Small tables with named rows and columns. After each table, cells are looked up by row and column.

Table belod
,tagal,nomenu,lekagez,nukev,fol,baz,nivezul
mano,57,115,144,155,187,61,141
fotad,56,117,141,157,178,66,109
dabagu,64,136,81,161,23,161,85
sikolaf,164,112,66,71,3,182,128
fifiri,173,83,138,48,195,65,109
puser,159,108,82,73,46,155,115
bis,52,132,101,169,73,130,119

What is the nukev of puser in belod? 73
What is the baz of mano in belod? 61
What is the baz of fotad in belod? 66
What is the nukev of fotad in belod? 157
What is the nomenu of puser in belod? 108
What is the fol of bis in belod? 73
What is the fol of mano in belod? 187
What is the lekagez of fifiri in belod? 138
What is the tagal of fifiri in belod? 173
What is the nomenu of bis in belod? 132
What is the nomenu of dabagu in belod? 136

furifeg:
           fod    zub    kif  lutog
lebu     0.823  0.785  0.708  0.771
dotat    0.171  0.661  0.194  0.081
mipaziz  0.284  0.724  0.148  0.126
zekid    0.194  0.670  0.267  0.106
maf      0.230  0.687  0.155  0.090

What is the kif of dotat in furifeg? 0.194
What is the zub of mipaziz in furifeg? 0.724
What is the lutog of dotat in furifeg? 0.081
What is the zub of zekid in furifeg? 0.670
What is the lutog of lebu in furifeg? 0.771
What is the zub of dotat in furifeg? 0.661
What is the kif of maf in furifeg? 0.155
What is the kif of mipaziz in furifeg? 0.148
What is the fod of maf in furifeg? 0.230
What is the kif of lebu in furifeg? 0.708
What is the lutog of maf in furifeg? 0.090
What is the fod of mipaziz in furifeg? 0.284
What is the zub of maf in furifeg? 0.687
What is the fod of lebu in furifeg? 0.823
What is the lutog of mipaziz in furifeg? 0.126
What is the fod of zekid in furifeg? 0.194
What is the fod of dotat in furifeg? 0.171
What is the lutog of zekid in furifeg? 0.106

ralem =
	rozota	perep	vuku	timuk	bise	digaril	guzi	sinif	kot
guf	7562	7053	4757	2200	8029	2766	7887	4004	3599
nud	5270	4731	5540	4616	5065	4998	5641	5163	4998
mazam	5996	5866	5801	4629	5693	5353	4705	5372	5405
tosafu	6004	5852	4846	5107	5300	5342	4291	5605	5190
zonanub	5195	5131	4950	5522	5078	5237	4651	5485	5223
gof	5232	5149	4462	5050	4982	5124	4817	5104	5047
nup	4577	4724	5474	5645	5204	5228	4975	5240	5433
zunuduk	4737	4956	5036	4977	5157	5181	5431	4583	5282
lolus	5456	5371	5350	4983	5049	5483	4974	5230	5297
rud	5513	5403	5105	4843	5242	5232	4953	5064	5235
zuzafa	4984	5370	6629	5545	5354	5689	5830	5327	5658
nat	5834	5310	5215	4587	5069	5014	5813	5284	4833
pobarik	5660	4828	5598	5200	5705	4438	5144	6104	4827

What is the perep of mazam in ralem? 5866
What is the sinif of nup in ralem? 5240
What is the kot of gof in ralem? 5047
What is the guzi of zonanub in ralem? 4651
What is the guzi of zuzafa in ralem? 5830
What is the sinif of nud in ralem? 5163
What is the perep of nat in ralem? 5310
What is the digaril of guf in ralem? 2766
What is the guzi of lolus in ralem? 4974
What is the vuku of rud in ralem? 5105
What is the sinif of pobarik in ralem? 6104
What is the bise of mazam in ralem? 5693

tuv =
|  | rel | zod | tuze | sakoso | nat | fidil | motag |
|---|---|---|---|---|---|---|---|
| puvo | 33946 | 19210 | 38974 | 70739 | 48231 | 90013 | 26470 |
| golesat | 30174 | 72106 | 16089 | 16284 | 33694 | 73821 | 57121 |
| rofod | 70556 | 58222 | 80733 | 35810 | 79963 | 66578 | 60979 |
| rikelis | 42165 | 22577 | 76464 | 86293 | 30839 | 63984 | 21966 |
| sena | 77521 | 29712 | 40005 | 41660 | 96481 | 33440 | 15294 |
| sazesa | 56131 | 36811 | 34145 | 37997 | 61362 | 72225 | 40364 |
| resip | 62619 | 25443 | 77477 | 31450 | 74917 | 93343 | 42986 |
| rukifor | 28364 | 22855 | 40478 | 30884 | 70099 | 16611 | 55045 |
| tabuf | 46587 | 65144 | 46509 | 33511 | 87536 | 63761 | 40040 |
| bebo | 21288 | 95673 | 17930 | 96669 | 72708 | 53719 | 81883 |
| netelis | 88430 | 67438 | 76596 | 69045 | 67606 | 76603 | 30386 |

What is the fidil of resip in tuv? 93343
What is the rel of rikelis in tuv? 42165
What is the zod of golesat in tuv? 72106
What is the sakoso of rukifor in tuv? 30884
What is the nat of rikelis in tuv? 30839
What is the motag of golesat in tuv? 57121
What is the tuze of resip in tuv? 77477
What is the nat of rofod in tuv? 79963
What is the motag of bebo in tuv? 81883
What is the fidil of rofod in tuv? 66578
Row with the largest fidil: resip

lem =
,vadep,vazatok,puz,toluz,gazigok,pova,tigopa,som,gop
kimavi,3560,4594,6514,1417,5389,5383,4620,1045,7027
paz,3143,4138,5835,8925,4215,4937,6957,7546,6816
kan,4339,3840,7942,7396,5791,4933,5674,3524,5824
duf,5341,4031,4868,4791,5452,5365,4106,9979,7961

duf, som: 9979
duf, puz: 4868
duf, pova: 5365
kimavi, vadep: 3560
paz, gazigok: 4215
paz, toluz: 8925
kimavi, vazatok: 4594
duf, tigopa: 4106

mazo.tsv
	nudoteg	folinud	bames	gadi	pog	vefodoz	falesen
bik	326	308	342	365	269	286	309
nen	439	520	478	291	579	340	426
fose	403	252	178	277	841	424	455
vuz	327	384	333	502	590	415	542
memu	288	418	508	324	339	571	309
setomi	401	506	442	367	453	278	399
zazug	386	393	239	598	719	384	380
puvil	396	309	377	271	230	415	222
teforu	355	390	147	412	250	557	470

What is the bames of teforu in mazo? 147
What is the gadi of nen in mazo? 291
What is the bames of vuz in mazo? 333
What is the nudoteg of teforu in mazo? 355
What is the falesen of zazug in mazo? 380
What is the nudoteg of puvil in mazo? 396
What is the pog of fose in mazo? 841
What is the pog of nen in mazo? 579
What is the falesen of teforu in mazo? 470

bopi =
         nasomo  zek  tupo  moroza
rar          95   37   162      70
nukimu      182   62    93     185
modev       111  206   137     188
zumen       183   99   119      78
felopuv     186  203   150     157
bov         145   41   100     103
vufo        156   30   103     116
neb          77   56   158      99
luze        181  134   191     126
bapa         98  104    84     191
fivisi      188   73    92     154
geminif     112  161   115     239
lep          83  171   131     129

rar, moroza => 70
modev, zek => 206
rar, nasomo => 95
neb, moroza => 99
zumen, tupo => 119
neb, nasomo => 77
geminif, zek => 161
geminif, moroza => 239
luze, zek => 134
lep, zek => 171
nukimu, tupo => 93
vufo, moroza => 116
vufo, tupo => 103
luze, nasomo => 181
nukimu, zek => 62
bapa, moroza => 191
neb, zek => 56
felopuv, moroza => 157

vatum =
	famemut	nufaz	sepefun	tis	vokelu	zop	nat	gov	mupeb	zas
nel	-0.2	-0.1	-0.3	0.3	-0.5	-0.1	0.0	-0.2	-0.2	-0.6
gorusun	-0.9	0.2	-0.4	-0.3	-0.1	0.0	-0.8	0.2	0.3	0.4
nal	0.1	-0.4	0.0	-0.5	0.2	0.0	-0.1	-0.3	0.0	0.1
pur	-0.3	-0.4	-0.2	-0.5	0.5	-0.2	-0.3	-0.6	-0.3	0.0
vefeme	0.0	-0.2	0.1	0.1	-0.4	-0.5	0.1	-0.3	-0.7	-0.6
sug	-0.3	-0.2	0.2	0.1	-0.4	0.0	0.0	-0.2	-0.5	-0.1
befozat	-0.6	-0.3	0.1	0.0	0.2	0.1	-0.2	-0.2	-0.5	0.0
vur	-0.3	-0.1	-0.1	0.0	-0.5	-0.6	-0.3	-0.1	-0.3	-0.6
gog	-0.8	-1.0	-0.1	-0.1	0.4	0.4	0.1	-0.5	-0.8	0.1
fam	0.0	0.0	-0.6	-0.4	0.2	-0.7	-0.4	-0.6	-0.9	0.1
migikin	0.4	-0.2	-0.4	-0.2	-0.3	0.3	-0.5	-0.4	-0.5	-0.2
bov	0.0	-0.1	0.0	-0.5	0.0	-0.2	0.0	0.3	0.6	0.5
defava	-0.2	-0.4	0.0	0.0	0.4	-0.1	0.3	-0.5	-0.5	-0.2

nat of gorusun: -0.8
mupeb of vefeme: -0.7
gov of gog: -0.5
vokelu of sug: -0.4
tis of gog: -0.1
vokelu of bov: 0.0
sepefun of vur: -0.1
zop of vur: -0.6

